The table:
 1.44  0.31 -0.30  0.31  1.29  0.96 -0.74 -0.41 -1.17  0.86  0.02  0.91 -1.43  1.65  0.51 -1.24  0.11  0.00  2.69  0.92 -0.09  0.44  1.72  1.04
-1.07 -0.13  0.16  1.49 -1.07  0.93  1.21  1.18  0.56 -0.22 -1.11 -1.20  0.96 -0.70 -1.27  1.51  1.24  0.72  0.19 -0.25 -0.16 -0.93 -0.71 -0.65
-0.66 -0.52  1.38 -1.85  0.44 -1.38 -2.41 -1.15  0.18 -0.81 -0.27  0.47  0.36 -0.87  2.32 -1.77 -0.03  0.24  1.11  0.50 -0.03  0.89 -0.38 -0.49
 0.50  0.09 -1.12  0.47  1.04  0.05 -0.14  0.22  0.10  0.27  0.11  0.40  0.65 -1.38 -1.82  1.64 -0.86 -0.29 -2.30 -0.92 -0.72 -0.64 -1.65  1.39
-1.00  0.22  0.12  0.92 -0.61  0.43  2.09  0.68 -0.97  0.62 -1.24 -1.34 -0.70  0.73  0.47  1.85  0.16  0.12  1.23 -1.21  0.86 -1.40  0.31 -1.04
 1.36 -0.35 -0.06  1.20  1.10  1.56 -1.50  0.24  0.34  0.17  0.29  1.01  0.38  0.25 -1.46 -1.52  1.11  0.80  1.72  1.99 -1.26  0.86  0.74  1.58
 0.20  0.86 -0.78  0.87 -1.59 -0.56  1.76 -1.26  1.43 -0.15  1.56  0.21 -0.64  0.62 -0.46 -0.15 -1.46 -0.66 -0.89 -0.99  1.57  0.17  1.97 -0.49
 1.35 -0.35 -0.44 -2.86  2.62  0.51 -1.24 -1.20  0.92  0.44  0.51  0.48 -0.16 -0.70  1.21 -0.53 -0.49  0.60 -0.23 -1.31 -1.32  0.16 -1.41  0.66
-1.22 -0.14  0.26  1.52 -1.07  0.78  1.26  1.01  0.53 -0.06 -0.89 -1.12  0.99 -0.77 -1.34  1.40  1.42  0.57  0.32 -0.24 -0.29 -0.98 -0.71 -0.69
 1.40  0.68  0.35  0.00 -0.59  0.66  0.32 -1.86  2.81 -2.43  0.36 -0.22 -2.44 -0.03 -0.19 -0.96 -0.41  1.38 -0.23  0.40 -0.44  2.19  0.51  0.35
-0.84  0.58 -0.15  1.05 -0.60  0.21  1.96  0.77 -1.00  0.58 -1.18 -1.31 -0.89  0.64  0.74  1.72  0.32 -0.08  1.15 -1.10  0.91 -1.25  0.07 -1.14
-1.47 -0.65  0.39 -1.03 -1.33  0.94  1.37  1.19  0.61  1.26 -0.73 -1.26  1.04  0.78  0.80  1.09  0.74  0.47 -0.48 -0.78 -0.01 -1.10  0.30 -1.40
-0.34  0.38 -0.21  0.11  1.09  0.86  1.60  0.92  1.86  0.15 -0.45 -1.48 -0.95  1.04  1.84 -0.84  1.57 -0.46  1.83 -0.37  0.31  0.10 -0.11 -1.09
 0.22  0.40 -0.30  0.31  1.02  0.95  1.21  0.53  0.67 -0.13 -1.26 -0.96 -1.71  0.77  1.93  0.02  1.22  0.50  3.20 -0.87  0.31 -0.21 -0.40 -0.81
 1.65  1.18 -0.94  0.46  0.05 -0.66  0.31 -1.51  1.96 -1.18  0.35  0.36 -2.35  0.20  0.67 -0.95 -1.13  0.68  1.99 -1.19  0.68  1.47  1.42 -0.02
-0.24 -0.04 -0.39  0.03  0.32  0.79  0.27  2.18  2.36  0.07 -0.03 -1.60 -0.14 -0.18  0.58 -0.87  2.83  0.16  1.70 -0.61 -0.77  0.41 -0.41 -0.69
-0.70 -0.64  1.22 -1.14 -1.67  0.73  2.03  0.81 -0.33  0.38 -1.04 -1.28  1.31  0.70  0.26  0.60 -0.07  0.73  0.20 -1.06 -0.27 -0.85 -0.56 -1.78
-0.04 -0.09 -0.12 -0.78 -2.81 -0.50  0.76 -1.08  2.04  0.31  1.27  0.19 -0.01  0.26 -0.31  0.08 -1.55  0.35 -1.74 -1.03  0.26  0.53  2.21 -0.81
 0.29 -1.08  1.04 -1.29 -1.18  1.41 -0.64 -1.10 -2.02  1.31  0.98  0.92  0.81  0.59 -1.14 -0.22 -0.25  0.65 -0.17  1.00 -0.38 -0.89  1.91 -0.03
 0.14  0.55 -1.01  0.99 -2.57 -1.04  0.58  0.05  1.99 -0.28  1.97 -0.15 -0.20 -0.80 -1.83 -0.06 -0.35 -0.02 -1.24 -1.06  0.33  0.46  1.75 -0.31
-1.58  0.47  0.82  1.38 -0.29 -1.69 -0.28 -0.88 -1.25 -0.92 -0.90  0.62  0.72  0.03  0.69  0.21 -1.26 -1.18 -0.55  1.28  1.76  0.03 -0.65 -0.20
 0.44 -0.34  0.91  0.26 -0.70  1.87  0.13 -0.53 -1.97 -0.18  0.08  0.43 -0.45  1.24 -1.96  0.25  0.18  0.28 -1.26  2.64 -0.39  0.28  1.06  0.96
 0.71  0.95 -1.47 -0.05  1.40 -0.55  0.64  0.11 -1.55  0.80 -0.03  0.36 -1.01  0.18 -0.15  1.70 -1.77 -1.06 -1.34 -1.54  0.31 -1.08 -0.63  1.11
-1.57 -0.09  0.46  1.77 -1.05 -2.04 -1.43  0.31 -0.75 -1.14 -0.68  0.54  1.43 -1.48 -0.79  0.22 -0.24 -0.22 -0.79  0.99  0.48  0.40 -0.65  0.31
-1.12 -0.27  0.68 -0.51 -1.68 -2.22 -1.58 -0.12 -1.81 -0.12 -1.25  0.67  0.62 -0.38  1.66  0.62 -1.13  0.33 -0.55  0.23  0.51  0.14  0.28 -0.44
-1.58  0.23  0.90  0.49 -0.04 -2.31 -0.48 -1.25 -1.97 -0.54  0.21  0.44  0.43 -0.90  0.90 -0.26 -0.73 -1.48 -0.15  0.63  1.98 -0.65 -0.14 -0.86
 1.28  0.46 -1.09  0.37 -0.88 -0.65 -0.31 -0.15  3.65 -0.82  1.79  0.06 -0.93 -0.76 -0.51 -1.76  0.41  0.29  0.65 -0.68 -0.42  1.63  1.24  0.14
 0.04 -0.42 -0.35  0.82 -1.06  0.72 -0.70  1.19 -1.31  1.35  1.51  0.46  0.84  0.86 -2.17 -0.46  1.01 -0.48 -0.38  1.10 -0.45 -0.31  2.21  0.72
 1.82  0.01 -1.34 -2.25  1.92  0.13 -1.28 -0.07  0.58  0.57 -0.61  0.80 -0.54  0.16  1.78  0.27 -0.85  0.87  0.00 -1.48 -1.67  0.55 -0.97  1.03
 0.41  0.04 -1.12  0.59  0.96 -0.11 -0.17  0.22 -0.06  0.29  0.30  0.54  0.93 -1.15 -2.10  1.68 -0.82 -0.10 -2.19 -0.74 -0.71 -0.56 -1.44  1.47
 0.23 -0.30  1.33 -1.32 -0.04 -1.90 -1.72  0.00  0.01 -1.16 -0.61  0.54  1.11 -0.03  2.30 -2.41 -0.59  0.14  1.25  0.61 -0.36  1.77 -1.05 -0.49
-0.80 -0.77  0.22 -0.69 -1.66  0.72  0.95  0.90 -0.46  0.81 -1.67 -1.11  0.42  0.11  0.94  1.93  0.25  1.42  0.37 -1.44 -0.17 -1.05  0.33 -1.26
-1.56 -0.47  1.15 -0.06 -1.35 -1.43 -1.24 -0.66 -0.68 -0.63 -1.39  0.89  1.69 -0.31  1.23  0.35 -1.20  0.22 -1.14  1.22  0.73  0.24 -0.29 -0.13
 0.93  0.60 -1.00 -0.89  0.56 -0.23  0.05  0.36 -1.86 -0.16 -0.11 -0.11 -1.90 -0.03 -0.71  2.11 -0.87 -0.14 -2.90 -1.07 -0.58  0.06 -1.02  0.89
 0.07 -0.13  0.43  0.27  0.23  1.07  0.24 -1.11 -2.67  1.18  1.27  0.73 -0.20  0.69 -1.45 -0.35 -0.33 -0.78  0.65  1.08  1.14 -1.32  1.91  0.02
 0.51  0.28 -0.69 -1.38  0.89 -0.06  0.33  0.70 -0.71  0.25  0.88 -0.41 -1.24  0.31 -0.37  1.43 -0.31 -1.00 -3.93 -0.44 -0.38  0.16 -0.90  0.73
-0.81 -0.52  0.45 -1.29 -0.03 -1.77 -2.37  0.14  1.22 -0.52 -0.29  0.43  0.51  0.00  2.89 -2.14  0.05 -0.26  0.51  0.87 -0.05  1.43 -0.10 -0.09
-1.15 -0.05  0.45  0.19  0.12  0.76  2.31 -0.30 -0.63  0.71 -0.20 -1.43 -0.32 -0.21 -0.07  0.97  0.92 -0.57  0.87 -0.83  1.43 -2.01 -0.25 -1.67
-1.85  0.50  0.29  0.91 -0.42 -2.37 -0.20  0.19 -1.16 -0.41  0.07  0.17  0.46  0.17  1.41 -0.53 -0.58 -1.93 -1.00  0.91  1.74  0.15  0.34 -0.68
 0.62  0.13 -1.19  0.74  0.95  0.01  0.00  0.28 -0.03  0.34  0.12  0.40  0.92 -1.25 -1.85  1.60 -0.78 -0.37 -2.25 -0.77 -0.70 -0.41 -1.61  1.35
 1.50 -0.05 -1.16 -0.98  2.91 -0.06 -1.36 -0.35  0.91  0.02  1.34  0.27 -0.30 -1.89 -0.51 -0.55  0.63 -0.08  0.14 -1.36 -1.14  0.08 -1.83  1.19
 0.20  0.66  0.75  0.02  1.21 -2.20 -0.42 -0.15 -0.57 -1.41 -0.05  0.49 -0.08  0.13  1.85 -2.77 -0.71 -0.99  1.90  0.54  0.86  1.44 -1.26 -0.62
 0.54 -0.39 -0.48 -1.19  0.80  0.48 -0.03 -0.53 -0.17  0.66 -0.43  0.85  1.32 -0.16 -0.08  1.93 -1.88  0.21 -2.51 -0.78 -0.76 -0.67 -1.18  1.13
-1.20  0.39  0.57  1.43 -0.17  1.15  2.55  0.18  0.03  0.19 -1.36 -1.02  0.30  0.54  0.01  1.28  0.13 -0.05  0.50  0.02  1.06 -1.43 -0.64 -0.83
-1.68 -0.41  0.64  0.70 -1.00 -2.37 -1.58 -0.13 -1.52 -0.78  0.63  0.05  0.96 -2.12 -0.45 -0.50  0.53 -0.56 -0.22  0.14  0.72 -0.13 -0.24 -0.43
 0.22  0.68 -0.27  0.62  1.01  0.55  1.30  0.46  0.63 -0.23 -1.44 -1.02 -1.70  0.62  1.78 -0.01  1.04  0.45  3.08 -0.78  0.44  0.02 -0.39 -0.91
 0.23 -0.47  0.16  1.46 -0.76  1.16 -0.66  0.06 -1.46  0.66  0.55  0.76  1.01  0.21 -2.68  0.33  0.44  0.23 -0.28  1.47 -0.55 -0.36  1.21  1.03
-1.24 -0.61  0.91 -0.30 -1.22  1.38  1.51  0.10  0.68  0.44 -1.76 -0.84  1.14  0.28  0.39  1.61  0.19  1.09 -0.06 -0.29 -0.25 -1.11 -0.49 -0.98
 1.38  0.12  0.19  0.95  1.89  1.59 -0.29 -0.97  0.10  0.45 -0.09  0.91 -0.28  1.77 -0.07 -1.39  0.06 -0.06  2.20  2.40 -0.03  0.37  0.79  1.16
 0.08 -0.10  0.42  0.43  0.33 -2.33 -1.63  0.84  0.13 -1.86  0.15  0.29  0.58 -1.09  0.56 -2.54  0.44 -0.11  1.68  0.66 -0.45  1.83 -1.41 -0.11
-0.58  0.00  0.70  0.52 -0.48  0.81  3.01  0.99 -1.03  0.21 -0.34 -1.17  0.12  0.91 -0.16  0.51  0.05 -0.47  0.93 -1.05  0.79 -0.99 -0.67 -1.68
 0.78  0.88 -1.48  0.12  1.41 -0.60  0.60  0.08 -1.61  0.79  0.05  0.37 -0.94  0.26  0.13  1.99 -1.84 -0.81 -1.22 -1.45  0.50 -0.71 -0.62  0.99
 0.38 -0.38 -0.84 -1.92  0.39  0.10 -0.20  0.52  0.01  1.56  0.71  0.50  0.87  0.34  0.39  1.19 -1.29 -0.70 -3.14 -1.26 -0.81 -0.55 -0.49  0.58
 1.49  0.78 -1.66 -0.88  3.26 -0.01  0.02  0.12  1.37  0.48  0.60  0.48 -1.05  0.68  1.09 -0.85 -0.22 -1.59 -0.21 -0.68 -0.13  0.18 -0.94  1.04
 0.19 -0.81  0.78 -0.41 -1.05  1.68 -0.50 -0.74 -1.18  1.03 -0.18  1.05  1.62  1.32 -1.11  0.31 -0.91  0.71 -0.31  1.75 -0.59 -0.63  1.75  0.64
 1.37  0.36 -1.30  0.10  2.75  0.39 -1.26  0.30  1.55 -0.30  0.08  0.54 -0.01 -1.00 -0.44  0.05  0.15  0.15 -0.28 -0.37 -1.47  0.49 -2.14  1.70
 0.42  0.16 -1.30  0.42  1.05  0.13 -0.16  0.33  0.18  0.16  0.28  0.74  0.75 -1.25 -1.75  1.52 -0.62 -0.37 -2.23 -0.81 -0.62 -0.65 -1.49  1.38
-1.29 -0.24  0.06  0.82 -1.28  0.28  0.99  2.33  0.66  0.73  0.01 -1.64  0.60 -0.31 -0.72  0.73  2.06 -0.35 -0.03 -0.94 -0.10 -0.94  0.07 -0.99
 0.07  0.81 -0.14  1.41 -1.39 -0.13  1.82 -1.94  1.28 -0.87  0.50  0.43 -0.53  0.02 -1.19  0.39 -2.21  0.02 -0.43 -0.37  1.58  0.08  1.21 -0.37
 0.26 -0.84  0.74 -0.45 -1.02  1.62 -0.45 -0.53 -1.22  1.13 -0.24  1.03  1.49  1.30 -1.17  0.27 -0.73  0.65 -0.35  1.85 -0.36 -0.48  1.52  0.70
-1.34 -0.06 -0.40  0.97 -1.13  0.36  1.22  2.16  0.71  0.70  0.11 -1.38  0.60 -0.34 -0.63  0.70  1.96 -0.23 -0.18 -0.86  0.03 -0.93 -0.06 -1.02
-0.40 -0.10  1.29 -0.38 -1.33  0.83  2.56  1.15 -1.14 -0.74 -0.65 -1.91 -0.75  0.42 -0.64  0.63  1.09  0.28 -0.52 -0.35 -0.08 -0.24 -0.99 -1.57
 1.16 -0.83  0.09 -1.41  0.24  1.49 -1.56  0.21  0.54  1.24  0.77  0.77  0.26  1.70  0.82 -1.97  0.60  0.38  0.90  1.62 -1.26  0.64  2.04  0.72
 1.62  0.19 -0.40 -1.06 -1.25 -0.48 -0.57 -1.63  2.52 -0.96  0.01  0.35 -1.31 -0.05  1.13 -0.59 -1.01  2.03  1.38 -1.23 -0.59  1.45  1.63 -0.15
 0.37  0.52 -0.87 -0.65  2.10 -0.27  0.83 -1.06 -1.32  0.72  1.07  0.45 -0.33 -0.55 -0.54  1.13 -1.29 -1.30 -1.74 -1.10  0.56 -1.53 -0.85  0.31
-0.03 -0.46  1.11 -0.93  0.85  1.46  0.66 -0.11  0.76 -1.02 -0.40 -1.99 -1.98 -0.42  0.72 -0.59  2.63  1.03  1.27 -0.14 -0.52  0.26 -0.80 -1.14
 1.09  0.02 -0.06  0.88  1.74  1.74 -0.35 -0.93 -0.10  0.14  0.15  1.10 -0.25  1.77 -0.25 -1.50  0.06 -0.04  2.22  2.27 -0.05  0.32  1.07  1.12
-0.17  0.26 -0.36  0.78  0.12 -2.47 -2.78  0.78 -0.02 -1.40 -0.63  0.23 -0.44 -1.26  1.40 -1.42  0.78  0.41  1.64  0.30 -0.13  1.46 -0.83  0.35
 1.11 -0.21 -0.50 -2.20  0.34 -0.06  0.62  0.08 -1.07  0.79  0.32  0.64  1.07  0.21 -0.49  0.77 -1.96 -0.06 -2.26 -1.55 -1.04 -0.39 -1.57  0.29
-1.31 -0.93  1.11 -1.46 -1.18  1.12  1.18 -0.11 -0.12  0.98 -0.68 -1.20  0.65 -0.26  0.30  1.13  0.90  0.79  0.02 -1.08  0.19 -1.61 -0.03 -1.78
 0.03  0.19  0.22  1.12  0.18  1.53  0.63 -0.81 -1.73  0.78  0.16  1.19  0.29  1.55 -1.54  0.04 -0.66 -0.54  0.21  2.15  0.65 -0.63  1.58  0.78
 1.10  0.70 -0.38 -0.17  0.58  0.05  0.59 -2.61  2.39 -1.06  1.46  0.17 -1.93 -0.55  0.12 -1.57 -0.67  0.02  1.62 -0.71  1.07  0.68  0.97 -0.67
 0.04 -0.84  0.25 -1.30 -1.30  1.08 -0.69  0.29 -1.13  1.85  0.88  0.79  1.10  1.77 -0.65 -0.34 -0.25 -0.10 -0.94  1.24 -0.27 -0.52  2.32  0.30
 0.35  0.18 -1.51 -0.13  0.77 -0.68 -0.26  1.46 -0.13  0.91  1.37  0.20  0.73 -0.69 -1.00  1.06  0.05 -1.17 -2.53 -1.29 -0.59 -0.51 -0.80  0.97
 1.66  0.53 -1.16  0.67 -0.83 -0.62 -0.63 -0.40  2.44 -1.29  0.81  0.05 -1.79 -0.87 -0.64 -1.05 -0.06  1.43  1.52 -1.42 -0.61  1.57  1.35  0.23
-1.70 -0.35  0.79  0.70 -0.91 -2.37 -1.68  0.00 -1.53 -0.74  0.50  0.14  0.90 -2.32 -0.51 -0.24  0.45 -0.56 -0.39  0.20  0.59 -0.25 -0.39 -0.56
-1.49  0.14  1.52  0.65 -1.08 -1.41 -0.73 -0.39 -1.44 -1.77 -1.06 -0.02 -0.16 -0.40  0.30  0.32 -0.09 -0.30 -2.04  1.92  0.92  1.04 -0.87 -0.09
 0.15 -0.79  0.87 -0.46 -0.92  1.76 -0.51 -0.79 -1.42  1.09 -0.16  1.23  1.47  1.19 -1.24  0.39 -1.01  0.77 -0.44  1.61 -0.51 -0.40  1.49  0.70
 1.18 -0.39 -0.06  0.88  0.84  1.48 -1.53  0.03  0.33  0.02  0.25  0.86  0.27  0.35 -1.50 -1.49  1.04  0.76  1.91  1.98 -1.22  0.90  0.79  1.42
-1.33  0.10  1.01 -0.16 -1.33 -2.26 -0.80  0.34 -1.34 -0.95  0.09 -0.28 -0.44 -0.05  0.91 -0.16  0.38 -1.05 -2.30  1.28  0.84  1.01 -0.13 -0.36
-0.42 -0.40  0.50  0.32  0.78 -2.27 -2.54 -0.27  0.28 -1.40  0.50  0.35  0.02 -2.16  0.90 -2.03  1.27 -0.19  1.69  0.60 -0.06  0.91 -1.01 -0.07
-0.19  0.49 -0.26 -0.01  1.26  1.03  1.38  0.85  1.72  0.50 -0.47 -1.31 -1.01  1.05  1.80 -0.87  1.57 -0.54  2.13 -0.34  0.52 -0.05 -0.24 -0.84
-0.08 -0.01  0.49 -0.82  0.50  1.40  0.93  1.17  1.58 -0.52 -0.47 -1.97 -2.03  0.62  1.45 -0.63  2.73  0.37  0.61  0.45 -0.59  0.68 -0.59 -0.80
-0.49 -0.08  0.47  1.21  0.61 -1.59 -2.17  0.06  0.98 -1.78 -0.67  0.42  0.80 -1.31  0.75 -1.49  0.71  0.04  1.13  1.39 -0.21  1.45 -1.09  0.76
Every row belongs to one group in each of 4 separate groupings. Only the 2 weakest groupings, the ones that move the rows least, are given.
Rows drawn again from the table, each followed by its group in each grouping, the grouping that moves the rows most first:
-1.70 -0.35  0.79  0.70 -0.91 -2.37 -1.68  0.00 -1.53 -0.74  0.50  0.14  0.90 -2.32 -0.51 -0.24  0.45 -0.56 -0.39  0.20  0.59 -0.25 -0.39 -0.56 Z127 Z991
 1.50 -0.05 -1.16 -0.98  2.91 -0.06 -1.36 -0.35  0.91  0.02  1.34  0.27 -0.30 -1.89 -0.51 -0.55  0.63 -0.08  0.14 -1.36 -1.14  0.08 -1.83  1.19 Z127 Z991
 0.93  0.60 -1.00 -0.89  0.56 -0.23  0.05  0.36 -1.86 -0.16 -0.11 -0.11 -1.90 -0.03 -0.71  2.11 -0.87 -0.14 -2.90 -1.07 -0.58  0.06 -1.02  0.89 Z526 Z579
-1.31 -0.93  1.11 -1.46 -1.18  1.12  1.18 -0.11 -0.12  0.98 -0.68 -1.20  0.65 -0.26  0.30  1.13  0.90  0.79  0.02 -1.08  0.19 -1.61 -0.03 -1.78 Z439 Z991
 0.37  0.52 -0.87 -0.65  2.10 -0.27  0.83 -1.06 -1.32  0.72  1.07  0.45 -0.33 -0.55 -0.54  1.13 -1.29 -1.30 -1.74 -1.10  0.56 -1.53 -0.85  0.31 Z786 Z991
-1.24 -0.61  0.91 -0.30 -1.22  1.38  1.51  0.10  0.68  0.44 -1.76 -0.84  1.14  0.28  0.39  1.61  0.19  1.09 -0.06 -0.29 -0.25 -1.11 -0.49 -0.98 Z439 Z450
 0.29 -1.08  1.04 -1.29 -1.18  1.41 -0.64 -1.10 -2.02  1.31  0.98  0.92  0.81  0.59 -1.14 -0.22 -0.25  0.65 -0.17  1.00 -0.38 -0.89  1.91 -0.03 Z439 Z991
-0.58  0.00  0.70  0.52 -0.48  0.81  3.01  0.99 -1.03  0.21 -0.34 -1.17  0.12  0.91 -0.16  0.51  0.05 -0.47  0.93 -1.05  0.79 -0.99 -0.67 -1.68 Z786 Z778
-1.58  0.47  0.82  1.38 -0.29 -1.69 -0.28 -0.88 -1.25 -0.92 -0.90  0.62  0.72  0.03  0.69  0.21 -1.26 -1.18 -0.55  1.28  1.76  0.03 -0.65 -0.20 Z786 Z450
-0.49 -0.08  0.47  1.21  0.61 -1.59 -2.17  0.06  0.98 -1.78 -0.67  0.42  0.80 -1.31  0.75 -1.49  0.71  0.04  1.13  1.39 -0.21  1.45 -1.09  0.76 Z127 Z450
 0.50  0.09 -1.12  0.47  1.04  0.05 -0.14  0.22  0.10  0.27  0.11  0.40  0.65 -1.38 -1.82  1.64 -0.86 -0.29 -2.30 -0.92 -0.72 -0.64 -1.65  1.39 Z127 Z450
-1.29 -0.24  0.06  0.82 -1.28  0.28  0.99  2.33  0.66  0.73  0.01 -1.64  0.60 -0.31 -0.72  0.73  2.06 -0.35 -0.03 -0.94 -0.10 -0.94  0.07 -0.99 Z127 Z923
 0.15 -0.79  0.87 -0.46 -0.92  1.76 -0.51 -0.79 -1.42  1.09 -0.16  1.23  1.47  1.19 -1.24  0.39 -1.01  0.77 -0.44  1.61 -0.51 -0.40  1.49  0.70 Z439 Z450
 0.08 -0.10  0.42  0.43  0.33 -2.33 -1.63  0.84  0.13 -1.86  0.15  0.29  0.58 -1.09  0.56 -2.54  0.44 -0.11  1.68  0.66 -0.45  1.83 -1.41 -0.11 Z127 Z778
 1.09  0.02 -0.06  0.88  1.74  1.74 -0.35 -0.93 -0.10  0.14  0.15  1.10 -0.25  1.77 -0.25 -1.50  0.06 -0.04  2.22  2.27 -0.05  0.32  1.07  1.12 Z786 Z450
-0.80 -0.77  0.22 -0.69 -1.66  0.72  0.95  0.90 -0.46  0.81 -1.67 -1.11  0.42  0.11  0.94  1.93  0.25  1.42  0.37 -1.44 -0.17 -1.05  0.33 -1.26 Z439 Z579
 0.03  0.19  0.22  1.12  0.18  1.53  0.63 -0.81 -1.73  0.78  0.16  1.19  0.29  1.55 -1.54  0.04 -0.66 -0.54  0.21  2.15  0.65 -0.63  1.58  0.78 Z786 Z450
 1.11 -0.21 -0.50 -2.20  0.34 -0.06  0.62  0.08 -1.07  0.79  0.32  0.64  1.07  0.21 -0.49  0.77 -1.96 -0.06 -2.26 -1.55 -1.04 -0.39 -1.57  0.29 Z439 Z778
 1.44  0.31 -0.30  0.31  1.29  0.96 -0.74 -0.41 -1.17  0.86  0.02  0.91 -1.43  1.65  0.51 -1.24  0.11  0.00  2.69  0.92 -0.09  0.44  1.72  1.04 Z786 Z579
-1.85  0.50  0.29  0.91 -0.42 -2.37 -0.20  0.19 -1.16 -0.41  0.07  0.17  0.46  0.17  1.41 -0.53 -0.58 -1.93 -1.00  0.91  1.74  0.15  0.34 -0.68 Z786 Z923
-0.70 -0.64  1.22 -1.14 -1.67  0.73  2.03  0.81 -0.33  0.38 -1.04 -1.28  1.31  0.70  0.26  0.60 -0.07  0.73  0.20 -1.06 -0.27 -0.85 -0.56 -1.78 Z439 Z778
-0.66 -0.52  1.38 -1.85  0.44 -1.38 -2.41 -1.15  0.18 -0.81 -0.27  0.47  0.36 -0.87  2.32 -1.77 -0.03  0.24  1.11  0.50 -0.03  0.89 -0.38 -0.49 Z439 Z991
-1.68 -0.41  0.64  0.70 -1.00 -2.37 -1.58 -0.13 -1.52 -0.78  0.63  0.05  0.96 -2.12 -0.45 -0.50  0.53 -0.56 -0.22  0.14  0.72 -0.13 -0.24 -0.43 Z127 Z991
 1.36 -0.35 -0.06  1.20  1.10  1.56 -1.50  0.24  0.34  0.17  0.29  1.01  0.38  0.25 -1.46 -1.52  1.11  0.80  1.72  1.99 -1.26  0.86  0.74  1.58 Z127 Z450
 0.23 -0.47  0.16  1.46 -0.76  1.16 -0.66  0.06 -1.46  0.66  0.55  0.76  1.01  0.21 -2.68  0.33  0.44  0.23 -0.28  1.47 -0.55 -0.36  1.21  1.03 Z127 Z450
-1.49  0.14  1.52  0.65 -1.08 -1.41 -0.73 -0.39 -1.44 -1.77 -1.06 -0.02 -0.16 -0.40  0.30  0.32 -0.09 -0.30 -2.04  1.92  0.92  1.04 -0.87 -0.09 Z526 Z450
 0.04 -0.84  0.25 -1.30 -1.30  1.08 -0.69  0.29 -1.13  1.85  0.88  0.79  1.10  1.77 -0.65 -0.34 -0.25 -0.10 -0.94  1.24 -0.27 -0.52  2.32  0.30 Z439 Z923
-0.81 -0.52  0.45 -1.29 -0.03 -1.77 -2.37  0.14  1.22 -0.52 -0.29  0.43  0.51  0.00  2.89 -2.14  0.05 -0.26  0.51  0.87 -0.05  1.43 -0.10 -0.09 Z439 Z923
-1.34 -0.06 -0.40  0.97 -1.13  0.36  1.22  2.16  0.71  0.70  0.11 -1.38  0.60 -0.34 -0.63  0.70  1.96 -0.23 -0.18 -0.86  0.03 -0.93 -0.06 -1.02 Z127 Z923
-1.47 -0.65  0.39 -1.03 -1.33  0.94  1.37  1.19  0.61  1.26 -0.73 -1.26  1.04  0.78  0.80  1.09  0.74  0.47 -0.48 -0.78 -0.01 -1.10  0.30 -1.40 Z439 Z923
-1.12 -0.27  0.68 -0.51 -1.68 -2.22 -1.58 -0.12 -1.81 -0.12 -1.25  0.67  0.62 -0.38  1.66  0.62 -1.13  0.33 -0.55  0.23  0.51  0.14  0.28 -0.44 Z439 Z579
 0.04 -0.42 -0.35  0.82 -1.06  0.72 -0.70  1.19 -1.31  1.35  1.51  0.46  0.84  0.86 -2.17 -0.46  1.01 -0.48 -0.38  1.10 -0.45 -0.31  2.21  0.72 Z127 Z923
 0.23 -0.30  1.33 -1.32 -0.04 -1.90 -1.72  0.00  0.01 -1.16 -0.61  0.54  1.11 -0.03  2.30 -2.41 -0.59  0.14  1.25  0.61 -0.36  1.77 -1.05 -0.49 Z439 Z778
 1.65  1.18 -0.94  0.46  0.05 -0.66  0.31 -1.51  1.96 -1.18  0.35  0.36 -2.35  0.20  0.67 -0.95 -1.13  0.68  1.99 -1.19  0.68  1.47  1.42 -0.02 Z786 Z579
-1.56 -0.47  1.15 -0.06 -1.35 -1.43 -1.24 -0.66 -0.68 -0.63 -1.39  0.89  1.69 -0.31  1.23  0.35 -1.20  0.22 -1.14  1.22  0.73  0.24 -0.29 -0.13 Z439 Z450
-1.57 -0.09  0.46  1.77 -1.05 -2.04 -1.43  0.31 -0.75 -1.14 -0.68  0.54  1.43 -1.48 -0.79  0.22 -0.24 -0.22 -0.79  0.99  0.48  0.40 -0.65  0.31 Z127 Z450
 0.71  0.95 -1.47 -0.05  1.40 -0.55  0.64  0.11 -1.55  0.80 -0.03  0.36 -1.01  0.18 -0.15  1.70 -1.77 -1.06 -1.34 -1.54  0.31 -1.08 -0.63  1.11 Z786 Z579
 0.51  0.28 -0.69 -1.38  0.89 -0.06  0.33  0.70 -0.71  0.25  0.88 -0.41 -1.24  0.31 -0.37  1.43 -0.31 -1.00 -3.93 -0.44 -0.38  0.16 -0.90  0.73 Z526 Z923
-0.08 -0.01  0.49 -0.82  0.50  1.40  0.93  1.17  1.58 -0.52 -0.47 -1.97 -2.03  0.62  1.45 -0.63  2.73  0.37  0.61  0.45 -0.59  0.68 -0.59 -0.80 Z526 Z923
 1.35 -0.35 -0.44 -2.86  2.62  0.51 -1.24 -1.20  0.92  0.44  0.51  0.48 -0.16 -0.70  1.21 -0.53 -0.49  0.60 -0.23 -1.31 -1.32  0.16 -1.41  0.66 Z439 Z991
-1.58  0.23  0.90  0.49 -0.04 -2.31 -0.48 -1.25 -1.97 -0.54  0.21  0.44  0.43 -0.90  0.90 -0.26 -0.73 -1.48 -0.15  0.63  1.98 -0.65 -0.14 -0.86 Z786 Z991
 0.07 -0.13  0.43  0.27  0.23  1.07  0.24 -1.11 -2.67  1.18  1.27  0.73 -0.20  0.69 -1.45 -0.35 -0.33 -0.78  0.65  1.08  1.14 -1.32  1.91  0.02 Z786 Z991
 0.38 -0.38 -0.84 -1.92  0.39  0.10 -0.20  0.52  0.01  1.56  0.71  0.50  0.87  0.34  0.39  1.19 -1.29 -0.70 -3.14 -1.26 -0.81 -0.55 -0.49  0.58 Z439 Z923
